In the rows, zero is written as 128.
Rotation paths and how fast each direction turns (degrees each step)
Each turn is a multiple of 5 degrees from 10 to 175, or 0.
Each row of a path follows its step; steps can be skipped.

step 0: [131 126 125 129 116 135 139 136 138 123 127 120 121 122 134 122 144 130
 114 118 132 124 134 130 133 111 134 122 120 121 120 128 133 124 129 121
 124 137 151 130 136 128 129 131 134 115 134 118 136 131]
step 1: [152 120 123 132 125 139 133 135 124 129 122 130 135 130 134 134 130 130
 126 130 123 113 122 126 130 111 123 136 126 131 129 120 120 123 138 138
 119 122 129 132 135 116 123 128 117 133 126 110 139 121]
step 2: [138 132 125 133 133 122 134 130 137 139 123 120 124 129 131 125 127 129
 129 101 130 119 130 134 127 109 131 141 110 124 128 138 121 120 134 125
 134 132 136 126 134 134 126 143 127 123 122 124 125 130]
step 3: [144 133 130 137 120 142 135 138 116 135 129 125 121 134 133 127 142 131
 115 132 131 125 118 121 115 120 121 129 122 112 108 130 123 127 121 131
 126 131 124 124 133 132 129 134 126 132 120 119 133 127]
step 4: [137 116 123 127 122 123 125 133 136 126 121 141 137 130 120 122 131 125
 120 117 121 116 128 124 117 127 119 128 114 123 128 129 113 122 140 126
 132 126 128 123 142 130 124 143 119 137 124 124 112 125]
step 5: [128 135 125 131 128 137 135 117 131 130 128 127 137 131 138 118 140 136
 110 124 132 128 145 130 111 114 128 124 119 110 120 136 124 124 127 125
 143 131 122 135 130 120 133 130 129 130 121 129 130 124]
step 6: [143 118 118 132 126 121 137 131 131 124 116 131 127 132 127 131 154 133
 119 129 127 122 127 118 116 125 118 118 120 127 134 119 118 120 124 123
 125 113 131 121 136 125 130 123 126 132 130 139 135 133]
step 7: [121 115 114 131 141 136 127 124 127 127 117 127 127 122 135 126 131 125
 112 107 129 133 144 118 123 117 120 132 117 136 123 119 133 126 138 123
 132 125 126 130 133 117 129 134 125 126 115 124 128 125]
step 8: [142 127 111 125 124 127 137 137 142 122 127 122 128 120 135 122 141 133
 115 123 131 128 129 124 122 113 128 127 144 115 118 119 128 117 125 127
 126 122 139 131 130 135 130 119 129 114 123 130 133 126]
step 9: [133 120 133 132 115 131 128 136 135 131 118 126 127 113 123 125 136 124
 120 124 128 121 130 127 131 107 106 126 121 141 131 117 123 126 136 133
 119 129 128 130 135 119 129 138 124 128 127 117 142 120]
Directions:
[128 127 131 126 124 126 131 128 130 125 125 130 135 129 126 127 125 126
 127 128 126 127 130 127 129 126 127 123 129 127 126 129 126 132 127 129
 128 131 128 131 128 129 128 127 134 128 130 125 129 127]	80
[124 125 127 125 130 127 127 130 127 130 125 125 130 125 129 125 131 129
 129 128 128 132 128 124 130 124 127 127 133 130 131 128 132 125 129 127
 125 127 132 131 129 126 130 124 129 128 128 126 129 129]	40
[127 128 130 131 130 126 129 130 128 126 127 135 125 129 131 123 130 129
 129 127 126 125 128 129 126 122 128 130 130 128 124 125 125 130 131 127
 128 129 130 128 132 126 131 126 128 129 126 130 130 129]	0
[124 125 125 127 127 127 129 130 132 126 128 128 128 129 126 129 127 130
 125 127 131 131 131 131 125 129 125 126 127 132 126 123 127 128 125 129
 129 126 124 128 127 127 132 124 125 125 128 132 128 127]	35

step 0: [124 132 123 126 124 132 139 139 126 121 121 149 126 137 125 125 120 120
 129 133 129 126 137 133 115 134 127 138 126 125 126 136 132 125 147 136
 115 140 146 135 131 132 118 140 114 138 118 124 119 141]
step 1: [122 110 133 124 122 108 124 129 135 122 131 133 113 138 126 125 125 121
 114 124 130 117 121 122 138 140 132 133 127 121 124 143 136 134 139 150
 135 131 120 130 120 120 138 134 128 130 137 124 115 121]
step 2: [131 131 120 117 128 138 140 146 138 125 123 130 120 140 125 138 136 125
 124 123 127 117 142 130 138 117 110 131 127 138 126 123 118 139 130 140
 125 131 138 136 126 117 136 129 110 128 141 124 121 134]
step 3: [135 132 126 120 112 128 126 143 134 130 113 135 131 129 121 133 119 125
 123 132 142 126 119 139 123 133 132 149 124 120 115 134 129 132 120 143
 126 121 131 135 115 132 128 136 133 125 122 111 122 111]
step 4: [129 134 122 119 135 131 131 123 124 128 126 151 115 132 134 127 133 124
 127 130 143 100 131 128 128 123 126 124 115 124 106 127 139 130 146 127
 127 118 125 132 131 128 134 140 117 132 131 127 122 134]
step 5: [138 119 134 128 128 127 122 141 138 139 127 143 125 136 115 127 118 121
 132 118 119 118 143 131 130 138 129 129 125 145 122 151 119 127 128 137
 126 134 129 125 124 137 143 143 127 124 126 115 122 125]
step 6: [128 126 103 119 119 118 134 134 126 130 111 144 116 137 123 121 129 125
 122 140 130 123 125 129 132 127 128 132 129 120 132 137 123 143 123 131
 134 126 133 141 133 135 125 129 126 133 144 119 116 148]
step 7: [139 144 121 107 128 114 126 133 132 123 122 131 126 144 125 138 113 131
 138 121 136 117 129 127 126 138 125 134 126 127 117 136 125 124 131 146
 124 127 124 123 123 121 144 125 130 117 135 143 119 121]
step 8: [133 128 126 117 131 128 140 138 112 126 122 136 134 133 114 134 124 141
 122 128 117 122 141 138 130 123 130 130 130 118 115 129 135 145 134 129
 121 125 135 131 136 122 126 150 117 129 122 110 116 130]
step 9: [140 127 123 131 128 107 125 136 133 138 119 144 123 135 127 128 140 126
 114 122 134 113 119 121 132 121 131 131 139 131 120 138 138 124 118 148
 127 124 121 116 117 139 131 141 123 137 127 128 124 119]
Directions:
[129 126 125 130 126 129 127 132 133 130 126 128 127 127 128 130 134 131
 126 126 127 129 125 129 129 128 130 126 131 131 130 129 126 129 124 128
 131 132 126 129 128 129 130 126 124 126 133 126 131 130]	95

step 0: [132 126 133 135 139 125 133 133 127 147 136 123 128 120 130 130 136 123
 110 123 131 141 128 136 112 120 128 136 137 122 144 134 130 133 135 120
 129 130 124 121 131 126 128 114 122 135 116 122 124 127]
step 1: [137 140 134 141 132 120 117 136 126 120 132 129 117 138 127 132 128 127
 119 118 121 132 121 124 127 131 116 124 126 128 130 121 138 134 112 133
 128 120 132 117 123 128 118 146 135 137 126 131 138 134]
step 2: [122 131 119 124 135 123 123 130 131 134 118 117 124 127 131 117 128 129
 120 131 141 140 133 122 117 142 134 122 128 140 123 140 121 125 121 131
 130 121 123 142 124 137 118 128 131 111 128 143 129 132]
step 3: [128 126 127 116 139 125 126 136 114 125 125 133 123 137 120 127 141 122
 132 120 136 128 133 114 133 130 129 139 125 130 135 127 136 144 145 117
 123 129 126 127 130 122 125 113 126 130 147 134 128 129]
step 4: [136 132 121 142 122 129 136 135 114 132 137 111 122 130 142 130 124 134
 120 130 121 128 131 139 131 134 121 126 142 129 126 114 132 140 133 131
 128 132 126 129 123 134 138 117 119 126 128 127 135 142]
step 5: [137 127 132 128 129 119 129 124 139 139 118 126 126 115 130 121 135 124
 108 135 124 133 130 117 124 126 129 124 136 122 122 120 137 134 112 115
 132 119 127 123 122 115 116 129 123 136 127 124 135 125]
step 6: [130 131 137 137 138 128 128 124 131 132 127 132 128 139 137 112 137 127
 134 113 121 135 127 122 129 135 118 128 126 137 134 135 127 130 131 137
 132 117 145 129 126 139 111 117 139 126 123 132 134 131]
step 7: [126 123 120 127 131 118 126 140 123 134 132 119 127 146 124 130 114 121
 121 127 142 130 126 122 138 133 140 116 130 140 133 130 133 119 132 121
 125 132 139 130 130 116 123 131 124 115 139 132 132 141]
step 8: [131 123 133 118 124 129 128 137 115 128 125 132 136 129 141 115 126 122
 115 121 129 122 141 133 117 126 128 144 129 141 123 113 121 134 128 122
 129 129 117 131 128 124 133 120 127 129 144 129 140 126]
step 9: [136 126 131 145 125 141 139 119 136 132 130 123 123 133 124 128 144 115
 117 119 115 129 130 130 132 130 119 125 133 120 120 134 145 132 134 121
 130 121 122 138 125 118 137 125 125 124 129 131 133 136]
Directions:
[125 130 128 130 126 131 129 132 126 131 124 130 125 124 130 126 129 125
 130 126 130 124 128 126 125 124 127 132 124 128 130 129 129 127 131 128
 129 126 127 129 128 127 124 127 130 132 128 124 129 126]	135
[126 127 126 124 128 124 129 129 124 132 131 129 128 130 126 123 129 126
 130 127 130 128 127 129 133 127 130 128 127 128 130 129 130 129 129 131
 130 131 126 123 131 129 129 126 127 128 124 124 128 132]	100

step 0: [127 131 133 119 134 135 126 129 120 113 111 125 133 122 116 121 140 118
 132 120 131 136 132 129 124 134 123 129 124 123 125 122 114 129 116 134
 142 135 142 115 128 141 122 121 131 132 127 136 130 137]
step 1: [131 124 128 112 132 137 125 123 127 130 116 134 137 131 119 117 117 143
 134 114 117 130 136 124 126 146 128 137 119 117 126 135 127 139 131 124
 122 121 138 135 129 128 131 125 117 133 139 133 133 125]
step 2: [123 131 115 128 154 127 130 121 115 127 123 123 129 139 125 130 140 124
 128 120 130 138 134 120 128 129 124 133 123 125 131 121 128 134 144 124
 139 116 128 111 136 131 129 126 118 133 136 138 126 128]
step 3: [136 128 123 122 126 126 126 130 132 131 117 131 139 139 121 108 129 126
 137 125 120 136 132 124 137 116 129 121 107 118 129 112 120 122 128 127
 132 113 126 132 130 131 135 139 130 137 135 121 135 129]
step 4: [120 128 127 125 126 143 127 132 111 118 119 132 135 135 119 124 143 144
 137 129 131 133 130 116 125 125 125 127 126 121 136 119 120 124 138 130
 140 138 133 122 118 137 123 122 133 129 130 132 132 146]
step 5: [134 133 136 116 120 129 120 125 126 130 115 129 123 120 125 124 128 129
 134 133 120 129 130 126 120 144 124 133 119 110 129 117 112 142 128 117
 134 116 136 130 130 135 131 116 119 140 128 130 140 130]
step 6: [121 130 125 118 140 127 119 121 118 132 125 120 140 120 123 126 133 129
 124 123 127 136 136 121 127 128 115 139 114 122 128 129 141 126 140 133
 140 124 133 128 122 134 115 126 108 131 140 135 130 136]
step 7: [132 132 121 120 141 127 129 127 132 123 101 140 141 131 118 123 127 118
 124 121 120 132 133 138 134 122 132 131 124 125 134 109 120 126 133 126
 135 122 138 121 127 129 135 125 123 142 131 125 121 123]
step 8: [126 124 129 127 131 139 135 130 121 130 111 128 138 142 113 131 134 134
 142 122 126 141 139 112 126 131 115 129 111 133 119 131 122 130 128 130
 133 133 124 130 123 124 131 127 134 138 139 127 132 137]
step 9: [125 131 138 129 131 133 127 115 132 127 127 127 130 130 123 118 140 137
 133 118 121 130 134 114 125 142 132 133 128 108 130 104 110 132 136 132
 128 120 129 116 130 133 132 121 126 129 125 129 131 126]
Directions:
[127 129 125 128 129 128 127 125 133 127 131 129 130 128 130 128 127 127
 129 128 128 128 127 133 126 134 125 126 129 124 130 132 127 131 130 128
 129 125 124 126 125 128 127 130 122 127 129 130 128 130]	85

step 0: [128 130 139 122 108 129 146 140 120 137 123 133 110 129 123 135 125 122
 133 117 120 105 117 136 110 128 125 127 119 135 126 129 117 125 125 134
 127 133 118 129 119 114 105 131 124 123 125 126 136 127]
step 1: [138 119 120 124 129 128 134 122 121 131 132 139 119 135 119 131 119 132
 139 123 121 115 108 112  99 144 139 134 126 135 132 114 124 126 138 125
 124 115 126 143 131 126 119 123 128 125 136 128 123 114]
step 2: [139 143 124 121 142 109 130 128 133 126 130 122 122 141 122 133 129 145
 135 124 125 104 123 131 112 128 135 133 132 117 124 122 108 136 136 137
 129 114 127 132 124 128 135 134 127 130 113 145 120 123]
step 3: [120 134 132 130 130 110 138 140 141 145 130 120 119 123 128 141 115 131
 122 114 137 123 124 126 110 124 118 126 119 138 120 131 105 128 137 119
 125 124 120 128 136 115 122 128 114 136 128 142 131 126]
step 4: [125 121 122 134 130 131 136 136 114 131 130 133 119 125 119 136 123 150
 134 120 129 124 131 111 128 123 125 136 128 144 134 126 120 124 125 130
 138 107 122 130 144 111 127 132 118 140 146 140 117 111]
step 5: [132 133 133 137 119 126 129 137 116 130 119 131 120 127 107 129 125 139
 136 124 136 105 123 141 126 111 124 138 130 134 136 135 118 133 123 136
 138 123 117 138 126 123 129 146 140 114 121 144 117 119]
step 6: [127 122 131 131 114 108 123 122 132 134 130 135 126 120 120 128 121 110
 124 122 147 115 125 120 110 132 132 129 123 145 128 127 119 123 128 120
 130 118 124 151 136 127 111 135 137 117 128 143 125 127]
step 7: [123 125 119 122 127 121 130 117 123 125 135 122 124 135 132 131 144 124
 127 124 133  99 133 115 131 135 138 125 122 137 121 114 113 127 119 143
 139 103 126 134 129 128 121 132 119 133 136 143 116 123]
step 8: [122 132 132 131 130 137 140 148 128 132 135 115 121 123 127 136 128 119
 123 116 125  96 114 135 114 118 126 127 117 129 118 127 110 138 116 144
 130 125 119 125 118 121 119 128 126 119 129 133 126 125]
step 9: [136 118 131 126 122 130 132 147 117 123 148 129 124 124 130 135 122 122
 130 112 113 127 113 116  97 130 136 133 128 137 131 124 126 129 134 122
 135 117 126 139 136 117 110 127 130 130 131 136 128 118]
Directions:
[131 129 132 128 129 128 131 127 130 129 125 127 128 125 128 124 128 128
 126 130 128 125 127 133 128 127 125 132 129 121 128 129 126 132 123 124
 127 126 127 127 127 127 125 130 129 128 129 129 131 129]	130
[131 129 128 127 128 126 123 127 130 128 128 127 129 131 130 131 130 124
 129 130 130 131 128 130 127 132 128 130 131 126 129 129 126 127 131 127
 129 127 128 133 128 128 131 127 132 127 125 135 130 128]	90
[126 131 123 125 133 133 128 128 126 131 129 127 127 128 129 125 125 127
 128 128 130 124 130 130 127 126 130 132 130 130 126 127 127 125 132 128
 130 129 126 131 131 126 123 132 127 128 126 128 129 127]	0
